In the rows, 128 means zero.
Z: several groups of rows, each row roughly a mix of its group's hidden directions:
Z (92 x 10):
[[119 165 127  86  78 137 140 136 127  92]
 [175 128  81  88 125 147 149 124 147 122]
 [173 128 111  94 111 164 174 135 132 123]
 [133 173  96  73 118 134 133 148 132 105]
 [109 156 147  96  89 152 143 137 109  83]
 [147  92 142 163 186 143 133 132 117 147]
 [138  84 133  76  94 157 115 117 133 139]
 [154 129  94 106 184 161 109 113 135 138]
 [118  82 161 181 144 115 119 114 116 144]
 [107  98 122 127 143 179 108 152  83 134]
 [133  97 108 101 130 163 115 152  76 149]
 [153 147  80 107 176 148 127 126 116 153]
 [149 142 125 125 119  64 119 123 174 140]
 [151 155  82 106 173 142 135 107 145 149]
 [121 179 107  92 153 129 132 114 171 112]
 [107  81 156 171 150 136 124 126  93 139]
 [ 88  98 170 171 124 121 113 121 106 111]
 [131  94 144 154 188 105 111 132 102 135]
 [150 123  83  95 102 149 159 119 145  94]
 [ 87 121 137 112  74 170 140 133 127 148]
 [123  94 133 170 183 121 122 126 121 163]
 [172 164  92  90 136 135 138 124 159 137]
 [118 151 134  89  74 149 147 130 120  91]
 [146 100 112  75 128 174 109 115 133 147]
 [152 156 157 117 177 110 127 135 151 168]
 [ 78 167 143 126 118  98  92 136 122 103]
 [116 102 159 176  91 114 128 101 151 147]
 [ 99  93 130 140 127 172 142 144  78 141]
 [158  86  76 126 140 141 136 124 119  90]
 [100 133 124  99  80 171 142 124 141 159]
 [170 161  91  89 135 118 136 133 160 143]
 [130 134 169 146 165 110 106 138 120 181]
 [119 128 158 115  64 112 141 114 165 127]
 [159 103  93 124 161 125 141 127 134  72]
 [140 159  89  81 104 161 150 141 135 134]
 [114  79 130 155 111 146 148 135 106 176]
 [ 94 105 158 161  92 133 122 131  98 164]
 [156 116 141 156 154  75 117 142 106  96]
 [110 101 110 152 117 124 110 127 100  64]
 [114  90  94 139  98 144 152 120 119  78]
 [184 111  98 108 102 143 149 113 154 145]
 [128 176 108 166 171  99 148 130 130 125]
 [ 66 152 152 138 122 104  98 133 111 108]
 [173 101 120 124 120 139 107 142 100 181]
 [145 104 108  74 126 173 112 115 131 152]
 [172 134 113 135 184  92 116 117 134 111]
 [ 82 116 158 155 100 138 139 124 118 175]
 [126 103 125 165 188 116 128 133 124 166]
 [174 135 108 136 174  90 117 141 102 121]
 [148 154  81 113 181 142 134 112 134 148]
 [114 148 140 132  97 126  67 134  95 155]
 [102  89 168 178 137 117 114 117 109 125]
 [118 129 128 163 172  90  83 130 139 148]
 [114 158 118 101  68 108 106 116 146 109]
 [103 110 164 167 122 104 124 138 104  82]
 [122 106 104  95 140 189 114 131 109 152]
 [114  90 123 146 102 168 154 131 105 169]
 [113 161 154 136  99 145 116  98 152  78]
 [ 86 122 155 129  65 148 138 142 126 137]
 [113 117 171 164  96  88 128 143 121  98]
 [100 122 161 168 155 107  86 134 102 138]
 [ 88 170 116 115 103  85  99 133 139 121]
 [117 140 149 183 136  88 130 154 103 104]
 [160  77  88 129 134 142 161 126 126 101]
 [107  93 148  97  83 169 120 119 144 136]
 [174 138 104  91 154 133 161 126 163 124]
 [148 173  98  86  99 132 139 128 162 124]
 [ 90 151 151 164  85 108 151 151 117 126]
 [112  95 156 161 172 141 116 125  88 118]
 [ 80 114 174 171 142 116 145 127 126 142]
 [153 170  96  88 102 126 140 127 165 130]
 [ 71 127 161 139  97 120 104 112 108 105]
 [ 78 137 172 144 133 127 102 131 100  96]
 [175 113  89 112 165 126 133 129 135  88]
 [109  98 167 156  99 109 121 156  95 104]
 [189 117  91 114 129 134 145 124 158 154]
 [149  73 148 164 156 152 129 108 118 144]
 [113  97 168 136 116 171 151 118  93 104]
 [ 91  87 121 162  89 141 137 122 101 106]
 [167 159  92 122 180 108 130 113 140 135]
 [ 93 111 172 166 147 127  94 118 105 112]
 [131 170  95  75 102 140 139 145 139 113]
 [ 81 107 161 163 108 136 148 124 119 164]
 [163 127 128 127 195 104 125 134 139  99]
 [138 155 137 121 189 103 128 128 156  93]
 [146 120  93 111 184 164 109 128 109 140]
 [149  91 107 128 149 137 187 124 150 107]
 [157 178 106  94 117 148 133 115 162 109]
 [153 158  85 116 147  93 115 143 162 153]
 [134  90 137 172 180 122 116 122 124 156]
 [128 150 104  93 132 190 141 138 104 111]
 [140 103 111 133 169 122 170 122 149  81]]

the two rows of each list that fit no group, in list order (the others fit one group, some only roughly):
- Z_191: [146 134 134  92  73 160 150 121 128  97]
- Z_540: [ 94 130 146 109  83 143 142 102 176 130]
- Z_203: [116 123 106 111  91 183 158 141 104 146]
- Z_336: [127 153 115  83  78 147 164 134 127 111]
- Z_247: [ 83 127 157 141  89 137 175 119 143 137]
- Z_427: [131  91 117 166 149 105 104 102 142 171]
- Z_328: [ 93 157 190 119 153 130 147 121 124 138]
- Z_699: [127  92 114 120 122 155 172 109 169  96]
- Z_917: [ 91 109 158 120  63 139 142 129 138 128]
- Z_131: [171 130  81  88 113 145 139 128 138 100]
- Z_535: [125  94 167 169 160 103 113 142 101 117]
- Z_588: [177 154 123  88 133 133 126 129 151 173]
- Z_691: [ 71 132 149 143  79 155 138 135 132 133]
- Z_642: [167 170 107  78 115 127 116 131 145 107]

Z_328 Z_699
- Z_365: [155 167 124  91 150 118 148 126 168  97]
- Z_661: [ 97 127 168 167 131  99 102 138 103  97]
- Z_564: [164 169  85 106 136 115 111 119 163 114]
- Z_339: [137 146 142 173 146  70 133 136 124  99]
- Z_286: [162  85 125 163 159 122 106 109 141 160]
- Z_194: [132 175 103  87  97 159 139 130 143 105]
- Z_190: [169 129  91 103 140 144 173 147 137 153]
- Z_314: [177 123 105 108 181 123 106 108 141 124]
- Z_871: [169 138  84  92 147 135 145 142 136 164]
- Z_250: [143 176 111 145 162 103 143 107 168 131]
- Z_291: [107 170 108  91 132 171 136 157 106 130]
- Z_498: [122 101 162 165 175 131 109 112 105 103]

Z_564 Z_291
- Z_81: [157  79 133 160 169 148 139 119 124 154]
- Z_552: [120 117 132 145  93 124  82 140  77 102]
- Z_570: [110 129 149 160 108 103 139 171  79 118]
- Z_506: [136 144 103  86 120 158 137  95 172 151]
- Z_519: [ 94 123 175 133 115 157 132 130  91  90]
- Z_373: [164  81 100 129 148 135 172 124 140 107]
- Z_839: [160  81 138 159 169 152 138 121 123 150]
- Z_592: [119  95 157 182 164 116 123 102 133 137]
- Z_464: [117 187 104  87 120 110 121 138 150 109]
- Z_129: [ 92 164 136  96  85 130 134 137 115  90]
- Z_882: [163 106 121 104  95 172 170 119 122 126]

Z_592 Z_464
- Z_444: [126 138 165 146 141 111  73 146  90 145]
- Z_35: [ 84 109 168 157 120 151 118 121 100  96]
- Z_647: [102  77 151 166 138 133 127 135  89 147]
- Z_126: [122 108 161 165 178 132 106 112 106 104]
- Z_469: [103 107 168 125  67 115 132 121 150 118]
- Z_448: [128 163 106  84 106  84 124 151 149 115]
- Z_885: [121  82 146 174 117 153 140 112 117 165]
- Z_463: [160 130 111 147 191  98 130 118 130 153]
- Z_919: [146  93 111 162 151 111 161 106 160 100]
- Z_733: [165 162 108 110 109 114 136 111 182 139]
- Z_940: [136 170 120  95 163 110 105 137 130  82]
- Z_281: [163 163 102  82 115 139 157 148 145 112]
- Z_942: [159 132 108 146 182 111 113 149  87 123]

Z_463 Z_919
- Z_187: [185  85  98 121 147 135 151 135 124 113]
- Z_91: [165  81 130 160 167 146 128 116 128 153]
- Z_340: [137 148 163 140 186  90 111 135 136 114]
- Z_7: [ 71 154 174 149 124 115 120 123 131 149]
- Z_272: [110 160 108  92  88 169 141 138 122 104]
- Z_837: [168 159 108 113 155 108 127  98 174 128]
- Z_176: [102  85 130 180 153 120 112 126  99 113]
- Z_779: [149 103 106 103 153 172 101 144  91 145]
- Z_662: [ 88 118 143 156 170 108  89 148 106 127]
- Z_745: [ 95 115 166 152  90 116 146 128 138 173]
- Z_735: [124  86 162 180 144 147 124 100 119 138]
- Z_387: [163 153 111 112 154 106 124  93 178 129]

Z_662 Z_745
- Z_419: [107 106 158 118  58 115 144 133 126 123]
- Z_219: [157 133  82  90  90 146 131 124 131  96]
- Z_454: [101 116 151 109  85 151 109 157  96  98]
- Z_728: [117  90 152 168 158 164 126 115  95 131]
- Z_87: [136 142  94  94 111 185 157 138 119 140]
- Z_503: [ 77 152 159 128 103 118 100 127 112  92]
- Z_848: [ 83  90 140 179 156 123 128 122 112 124]
- Z_462: [ 97 132 167 153  69 111 140 135 138 119]
- Z_969: [105 124 122 156  60 132 141 116 124 159]
- Z_299: [ 79 142 151 148  75 140 148 145 124 137]
- Z_439: [111 108 153 173 171 112  88 123 120 136]
- Z_270: [179 117  94 106 118 142 171 129 145 148]

Z_454 Z_969
- Z_648: [ 92  96 144 139 114 156 117 160  80 128]
- Z_573: [120 118 147 163 180 103 102 119 157 151]
- Z_577: [161 102  91 137 125 107 122 106 161 172]
- Z_824: [170  99 105 120 123 156 174 120 139 158]
- Z_168: [ 94 161 113 109 113 170 146 106 165 145]
- Z_343: [120  80 152 176 156 133 125 123 101 150]
- Z_83: [145 166  97 121 184 143 115 108 154 127]
- Z_358: [159 156  87  82 125 109 141 145 152 144]
- Z_31: [ 87 133 154 136 102 162 162 165 108 129]
- Z_897: [156 106  92 138 120 104 124 108 157 180]
- Z_872: [151 143  93 107 139 122  91 129 117  71]
- Z_816: [153 163  90 135 189 127 128 118 137 132]
- Z_567: [122 125 158 157 121  66 101 116 150 111]
- Z_221: [120 103 165 151 160 168 148 133  91 112]

Z_573 Z_31
- Z_104: [182 112  96 118 142 143 165 131 146 157]
- Z_734: [148  87 105 136 154 125 168 125 138  81]
- Z_449: [175 166 127  88 141 118  91 134 140 142]
- Z_963: [115  96 119  79  86 157 133 133 111 155]
- Z_105: [170 157  94  95 116 122 136 124 168 150]
- Z_201: [ 99 124 148 167 105 109 137 165  82 122]
- Z_205: [ 99  83 161 167 146 109 118 133  95 131]
- Z_178: [ 75 154 155 131 113 110  93 130 114  97]
- Z_26: [124  77 169 162 141 146 117 125  96 143]
- Z_418: [ 72 131 146 144 119  89 124 126 130  85]

Z_26 Z_418
- Z_594: [135  87 117  89 121 173 116 136  97 153]
- Z_618: [ 65 137 162 158 113 116 116 125 116 107]
- Z_964: [ 82 117 146 167 171 106 111 130 113 148]
- Z_730: [ 82 159 159 136 144 113  96 145 108  96]
- Z_686: [ 95 126 153 127  77 131 153 105 170 135]
- Z_656: [ 96 101 149 172 176 127 122 130 102 138]
- Z_891: [174 129  83 116 126 108 125 122 166 162]
- Z_224: [127 136 125 132  73 182 148 105 142 136]
- Z_631: [113 104 140  89  93 142 136  94 174 133]
- Z_472: [134 141  64 106  89 135 122 126 136 156]
- Z_183: [103 148 137 123  67  93 129 128 161 118]
- Z_265: [ 71 163 134 113 120 133  98 118 112  94]
- Z_440: [167 132  86 126 137  99 112 122 167 162]
- Z_312: [140 148 114  84  90 154 173 140 125 111]

Z_472 Z_265
